In the data rows, 128 means zero.
Some points, one per row:
[150 147 139 110 156 109 147 168 158 124 123 138]
[117 206 021 202 117 146 127 175 109 200 029 175]
[148 092 142 123 136 132 105 093 128 120 161 126]
[072 157 174 129 095 159 110 169 128 162 252 092]
[121 103 098 140 126 144 063 130 136 133 102 162]
[144 127 036 136 179 220 072 169 095 112 039 110]
[131 112 107 153 108 127 135 087 082 089 213 125]
[125 154 149 064 137 071 147 172 155 127 094 130]
[105 124 121 128 100 141 156 109 112 170 113 151]
[163 139 203 098 202 103 147 118 198 125 134 118]
[082 146 109 141 070 167 130 103 088 161 199 133]
[148 117 136 147 081 115 158 099 098 138 168 107]
[129 110 078 147 158 131 092 134 154 153 079 154]
[096 123 138 100 133 136 123 109 149 103 127 126]
[095 127 109 114 153 134 124 148 138 113 106 150]
[153 126 138 083 073 075 108 096 088 122 160 135]
[123 148 109 136 136 131 126 158 165 120 137 146]
[112 120 071 145 051 139 139 095 081 132 178 088]
[179 134 165 138 137 159 070 080 105 123 104 144]
[120 124 144 178 172 117 139 115 146 164 150 151]
[121 120 170 072 099 098 146 131 097 147 084 151]
[096 091 100 137 081 123 127 096 095 095 146 113]
10 more points follow, each with its number after it:
[128 154 101 115 135 079 121 195 137 146 028 112] 0
[104 124 141 115 182 156 109 116 148 123 178 144] 1
[143 124 075 048 161 157 070 142 083 063 054 167] 2
[144 177 130 149 101 101 110 143 138 169 041 090] 3
[096 100 138 066 074 118 108 074 143 097 143 137] 4
[124 147 086 080 147 087 103 174 109 067 115 132] 5
[105 115 095 146 110 123 112 123 120 145 121 152] 6
[122 132 136 104 127 096 140 153 141 119 123 121] 7
[192 248 093 173 175 117 113 176 143 037 047 094] 8
[163 117 133 174 159 115 104 192 168 135 113 120] 9
Which two of these numbered points are nearest to each point below by angle, seen from the average point of the first points? Their numbers follow each, nearest first.
[140 121 073 070 159 164 091 127 084 092 087 169] > 2 5
[138 169 119 137 118 141 114 137 134 116 102 128] > 8 3
[126 165 134 151 135 139 157 117 089 138 144 126] > 8 3
[130 110 115 163 143 122 118 155 150 152 134 133] > 9 6
[148 120 156 147 141 176 130 103 125 138 173 122] > 1 9
[138 070 103 143 203 181 085 128 126 126 255 154] > 1 9
[081 128 077 149 090 130 171 121 084 171 145 153] > 6 4
[132 173 117 159 107 113 106 146 122 148 054 108] > 3 0
[155 149 084 114 141 081 120 188 127 147 048 109] > 0 3
[134 111 131 112 109 105 133 092 122 127 132 126] > 4 7
[049 119 102 157 093 117 151 106 150 151 044 162] > 6 0
[150 151 129 149 121 119 138 145 103 111 097 096] > 8 3
[097 146 090 127 123 150 142 123 118 175 143 154] > 6 1
[146 149 094 132 112 100 120 219 128 138 044 114] > 0 3
[116 166 105 149 122 135 115 125 138 146 099 114] > 3 8
[187 195 118 226 103 130 155 087 134 114 089 099] > 8 3
[091 135 129 178 133 079 142 101 127 193 160 172] > 6 1
[152 255 153 182 078 211 105 130 057 133 117 091] > 8 3
[112 144 111 118 107 105 132 158 157 149 030 139] > 0 3
[115 130 115 151 150 178 142 116 103 123 165 124] > 1 8
[115 107 105 113 128 148 093 131 131 116 108 146] > 2 5
[125 125 127 150 158 153 158 090 124 149 255 160] > 1 4
[132 100 094 202 125 166 123 137 123 175 099 134] > 6 9
[081 098 152 076 075 147 112 095 171 170 179 144] > 4 1
[110 132 089 083 154 092 109 159 119 083 115 122] > 5 2
[090 101 121 091 103 132 116 104 170 161 150 149] > 4 1
[128 121 158 086 143 091 137 142 164 094 139 125] > 7 5
[151 155 144 130 098 104 132 096 114 141 119 108] > 3 8
[157 089 137 114 042 132 137 071 103 110 103 167] > 4 6
[077 149 110 106 177 126 103 203 181 139 076 163] > 0 9
[151 062 142 105 092 153 134 035 096 083 112 141] > 4 2
[148 101 170 114 119 059 179 115 173 093 120 110] > 7 4
[147 111 122 151 114 087 091 159 151 097 105 126] > 9 0
[123 126 146 134 123 114 163 138 153 109 128 116] > 7 9
[118 125 131 180 109 108 098 165 167 186 124 150] > 9 6
